Each path below is one point turned by a fixed rotation once a step. After each direction that follows a path, write how fast that rotation turns it, in deg/step (0 if it stays still).
Each turn is a multiple of 5 degrees from 10 to 175, or 0.
Each row of a path follows its step; steps can be skipped.
Path 1:
step 4: [-22  14 -48  53 -14   9  20   0   6 -20  -5 -16  13 -40  12  59  33  -4
  38  18  -4  12   4 -50  31  61 -35   2  -5 -86 -22  57 -39  21 -38  17
 -30  13 -35  52   7  43]
step 5: [  17 -103   -4  -70   18  -27  -29   14   -8  -18   27   12   -5  -18
   -7   38   46   45   11   -6   -2   -1   45  -53  -50   22   24   50
   -6  -29    8   18  -24  -34   -2  -45   -5   53  -18  -13  -33   -7]
step 7: [ 14  10 -26 -27 -40  34  38  44  17  25  -9  22  -1 -11   8 -49  -9  16
 -13 -14  89  40  19 -17 -33 -20  33  51  63 -40 -36  25 -46 -23  -7 -23
  23 -15  10 -24  56  50]
step 8: [ 53  10  -6 -23 -42  34   7  20 -25  -2 -19 -10  41 -43 -50  25  37  26
  44   0  41  32 -42 -39  13  28 -14 -17 -54 -22 -35  -1  14 -13  89  48
 -15 -19  38   5 -34  43]
step 10: [ 14 -65   2 -25  40  19 -16  19   9 -21 -90   8  -6 -37 -52 -24  53  30
 -32 -11 -28  78  26 -10 -33  30  16  -3 -16  20   9 -45 -16   5  18  -7
 -10  70 -17   8  30 -16]
step 12: [  9 -13  15  -6  -5 -42 -14  51 -17  57  46 -30  -9 -50  -6   0  66   6
  -9 -41  61  26  10 -48 -41  14  -7   8  33 -32  24  20 -62 -21  49 -46
  33  27  14 -24 -34  30]
step 20: [ 44  12 -21  24 -44   6 -33  21 -11  19  59  21   0 -40 -41 -31 -46  -3
  33  16   9   4  35   9   5   6  45 -15 -44 -50 -60  -2 -39   3  -5  69
  47  12  15 -30  43  55]
step 21: [ 13 -69 -44 -10 -16  26  18  23  33 -38   9   5  -1 -47  -2 -15   7  68
 -19  -6   2  41 -64 -19  -1   6   2 -36  30  -3 -14 -21 -18 -74  24  15
 -33 -70  24 -67  13  21]
step 27: [-35  12  13  30 -22  39   7  -1 -36   2   2   5   4  17 -11 -13 -29 -28
  59  68 -21 -22  32 -19  20  35  56  -5 -10 -44  23 -38 -16 -54   0  50
  23  55 -37 -55  10  70]
Speeds:
[-14   6  16 -15   5   5  12   8  -2  -3   4  -3  14  -6  -5   1   2  11
 -12  -7  -2  19   3  -8   1   5  -8  32  -6   3 -13  16  -1  12  11  -2
   0   9   2  14   1   9] -> 10
[-13   6   4   3   3  -8   6 -11  -9  18  -4  -3  15   6  -8 -20  14  -5
  -2 -19  -3   3  -5   2  12   1   6  -2   9  -3  24 -23   1  -7  19   1
   5   7  -1  10   2   5] -> 25
[-12   8  -1  -6   4  23   1   4 -13   0  -4   5  -6 -14   2 -16  -8  -9
  14  -8   0   8  20   5  -7  -4  15   3 -13   7  16   2  -7   8  -3  -4
 -12 -15 -14  -5 -13 -12] -> 85
[ -2  26   0   6  -7   3 -15 -10   7  -8  10  -6 -10   3  16  -3   9   6
  -6  12 -15  16  -2  -2  -2 -16   7  14  -7 -25   4  -5   4 -13  -4  10
   0  -9  -3  12   3  -1] -> 155
[ -6   0   6  -9   7  -9  -7  11 -10  10  21   3 -10  18   2  -3   5   2
  22   7  -6  -3   0  12   1  10  -6  -3 -22 -14  -6   6   0  -7  14  -9
   9  13   3  -8 -20  -3] -> 100
[ -3 -10  -3   1   7  -3  -2 -10  -6   5   2  -6  17   2  10  -8 -15 -17
  -7  -6  15  -4  12  11  15   9   2   7 -10 -24 -10   5  20   2 -21  10
   0  -1  -9  -5   7   9] -> 160
[  3  11  -6  -1   3  12 -15   0   2   2 -13  -6  15  13   9 -13 -19  -7
   2  -9  -6   6   2 -15  -6 -13 -15  -6   9 -11 -13  -2 -18  14   7   0
  14   8  12 -13  -4  -5] -> 85
Path 2:
step 11: [-63 -19 -41  40  -9   5 -47  -5  42  88  45 -29 -14 -48 -38  53 -11  17
  43  41  23  22   4 -38 -24 -13  30 -13   5  17  35   0 -10  25   0  19
  49  37 -29  -4 -21  12]
step 15: [-43 -21 -58  27   9  27   8 -18  71 -34  34  -8  17  33 -12 -15 -14  17
   2  13 -71  30 -36  23  24  42 -29  26  61  26  59   3  23 -26  52 -12
  24  18   7  11 -55  -4]
step 22: [ 57 -56 -23 -20 -30 -34 -16 -43  55   8  34  -2 -29 -14 -60   3  -6  29
 -27  44 -39 -16 -18 -24 -28 -52  23  -2  -4  24  14  57  53  -3  44 -49
 -32  36 -23  16 -10  -8]
step 24: [  1  26  29  15 -44  -1  26 -31  57  33   8 -12   7 -24  -4  16 -29 -19
  65  31 -30 -32  18  40  54 -47  -9  41  19  26  60  -1  -5 -38  55  45
   8 -48 -62   5  -4  11]
step 25: [ 30 -51 -14  26 -40 -24  15  -7  49   5  42 -19 -45 -72 -16  -3 -37  32
 -38  35 -31 -25 -31   2 -54 -19 -31   6 -20  15  30  73  32 -14  50  -7
  20 -17  43 -30  12  -1]
step 30: [-12  42 -42  64  -2 -11 -10 -18  66 -21   9 -20  18  19  -8 -11 -29  63
  27  18   0  10  11  50 -26 -15 -40  28  47  31 102  44  -3 -16  48  -8
   8  15 -15  15  -8   6]
step 31: [-94 -39 -10   7  -2 -29 -28   5  62  27  33 -47 -27 -67 -17  37 -44  23
 -18  16 -26  21   3 -36   3 -28  27   6 -38 -14  47   5  30  15  24  45
  40  -6  23  31 -28 -12]
step 34: [  9 -50  30  23  20 -12   9 -12  65  24  21 -20 -12 -42 -66  27 -38  32
 -26  12 -46  25  17 -14  13 -16  62 -17  10  25  42 -39  39  44  29  37
  24  36 -16  69  -3 -11]
step 35: [-36 -27 -28  20 -21   4  19 -15  25 -23  91  30  23  34  -5  48 -69 -34
 -31  49 -41  -2  -4  -1  25  49 -17  21  71  21  33   8 -11  10  59 -24
  -5  21   4 -24 -21  -7]
Speeds:
[-14 -15   5  -5  -2  11  -5  18   2  -6  -5  -2   2  -5   3  -3  16  19
  -6  -3  -9  30  -4  -5  18  -6  -2 -16   0   3   0  -1  -4  -3   1  17
  -5 -17   4  -6   6  13] -> 140
[ -2   5  -6  -2   3  15  13 -11 -15 -21  17  -6  18   4   2  16  18  -5
   8  -7 -11  -5  -7   2   6  -7 -12  11  11  -3   0  -1 -16 -17   2  10
   2   3  -6  10   5  -9] -> 125
[ 12   9   4  -1  -3   9  19  -3  10 -25   2  13  -7  -6 -11  -2   7  10
  -2  -4   4  -2  13  -4 -21   5   3 -19   0  -7   3  15  -8  17  -4   6
   6 -15 -13   3 -10  -1] -> 90
[  4  20  17   1   4  -1  -1  -4   5 -11  19   3 -12   5  -2  -7  -3  -3
  -2  -2  14   8 -11   6  -1  -9   6  -6  17  -1  -1 -11  21  -6   8  22
   5   7   6 -22  12  -8] -> 70
[ 20 -16 -15   7  11  16  -6   2   4   5  -4 -14  -2   2 -17 -10  12  15
  15  -5   7   5 -13   5 -11   3   4 -12   9   3   9   0   2  -7 -11  -3
  -5  26  -2   0  -1  -4] -> 95
[ 23   3   3 -15 -17   7  17  -5   0  15   6  -5 -11  -6  -4  -9  -8 -11
  -1  -3 -15   6   2   1   9 -16   3  -2  -1  -5 -14  13  -9 -15  -5  -5
 -17   3  -8 -15   1  12] -> 20
[ 19   4  -4  -8 -17 -16   6   6   9  -7   4 -19  -7   4  11  -9  10  14
  -2  -4 -16  -1   0   5   7  -5   0   5 -19  -9  12 -10  13   4  -3   3
   5  -2  11  16   1 -20] -> 120
Path 3:
step 13: [ 15 -38   1   5  61  40  -7 -10  62  30   9  -1 -43  59 -31 -26 101  42
  11  -2  33  -3  -4 -29  55 -19 -22  -9 -24  -5 -29   6 -36   5  42  13
  10 -37  -6   5  29  -6]
step 17: [ -28  -66   27 -104   -2  -12   10   43  -42   -4   23  -45   19  -59
  -20  -32  -28    2  -28  -22  -57  -19  -28    2    1   11   29  -37
   -3  -26    3   12  -18  -20  -10  -21   20    3   54  -43   -5    1]
step 19: [ -11 -115    1  -17   -5   33    1    2   77   45  -10   21  -23   -7
   -4   -6  -18    8   41  -51    7    6   -2   -9  -63   11  -26   21
  -21   34   39   23  -20  -33   -6  -49   39  -22   -7    6   14  -26]
step 21: [-23   9 -23  16 -22  17  31  26  49  39 -11 -14 -40  10  13 -28 -24  23
  27 -34  47 -34  46  14 -38 -12  43  13 -48   7 -15 -57  16  -6 -10  94
  -6   5  -1  43 -62  -9]
step 24: [-29  33   5  -5 -26  -8  39  55 -17 -15  -9 -60   6 111  33  29 -12  12
   2 -29  23 -20  13   0  12  24  60 -11 -29  44 -11 -12   3  34  -5  51
  38   4 -16  37 -11  42]
step 25: [ 19 -52  10 -14  11  22  -5 -32 -38 -18  -5   9   5  23  -7  39  -5  23
  25  -4  47 -21 -52  17 -42  24 -50  45  -7 -17  -3  86  34  55  32 -27
  -2 -37  66 -17 -33  -2]
step 28: [ 15  -6 -26 -29 -13 -21 -22 -25  55   8  -9  21  53 -10  16  19   3 -18
  23  12 -32 -46 -44  20  -8  56 -47  81   7  34  19  43  69   3  -6  25
 -15   0  51 -24   2 -53]
step 30: [-44  21 -28   2  20 -19  25  31  60  14  27 -24  -1 -11 -12   8  -7   7
 -27  25 -16 -48  47 -21  10   5  95  42   3  50  -1 -42  59   0  13 -51
  35  -1  60 -21  12  12]
step 35: [-31   0  19 -30 -37  37 -28 -43  -8  25 -30  31 -19   9  -4  32 -92  65
  19 -25  53  10 -29  44 -28  -8  18 -43   8   6  50  53 -36  -6   4 -46
  22  11 -13  -8   6  -1]
Speeds:
[  0   4  12   2 -17  -5 -15  14  27  -9 -10  -4   0 -11  -2 -16   0   0
 -14   8  11  -1  19   3  -4  -7 -19   8  12   7   6   0  -5  -6  17   7
   3  -2  11   3   1   7] -> 40
[-15  -4 -16   6 -11  14  -3 -12   1   9  20   5 -11  -7  11  -8   5  -9
  -2  20   7  12  11 -13  14   7   7   2 -19  10 -15   1   4   1  11   8
  -6   1   5   6   5   6] -> 40
[  6 -25  -2 -12   0  12  -1  -1  -5   7  -6  -5  -4 -12 -15 -11   4  11
  14  -2   5   3  -1   3 -20 -14   5   4 -14 -21  -8 -15  -8   0  17   6
  -4 -12   6  -5  -9   2] -> 175
[ -3   4   6   7 -13  -2 -22   1   0 -14 -12   8   6  -5  16  -4   0   5
  10  -9  -3  -2 -13  19  11  13   8  -1 -19  -5  -7  -9  18  -2  -7   5
   8  -5   7   7 -23   8] -> 110
[ -1   0   6  -2   2  17   4   6   1 -12   7 -14   5   3   2 -16  20   0
   1   7  -1 -10  -3   3 -13  10  -7  -3 -12  11  17   7  15  -7  -3 -20
 -27 -11 -11   2  -3   0] -> 125
[ 16  -2   5   9   7  -4   1  -9  -3   5  23   5 -13  -3  -2   3  -2  10
  -9   5   7 -23  10   9  -3   6  -7  13  -9   0   7 -28  -6  -7 -15  -2
  11  -3  -4  14   5   9] -> 35
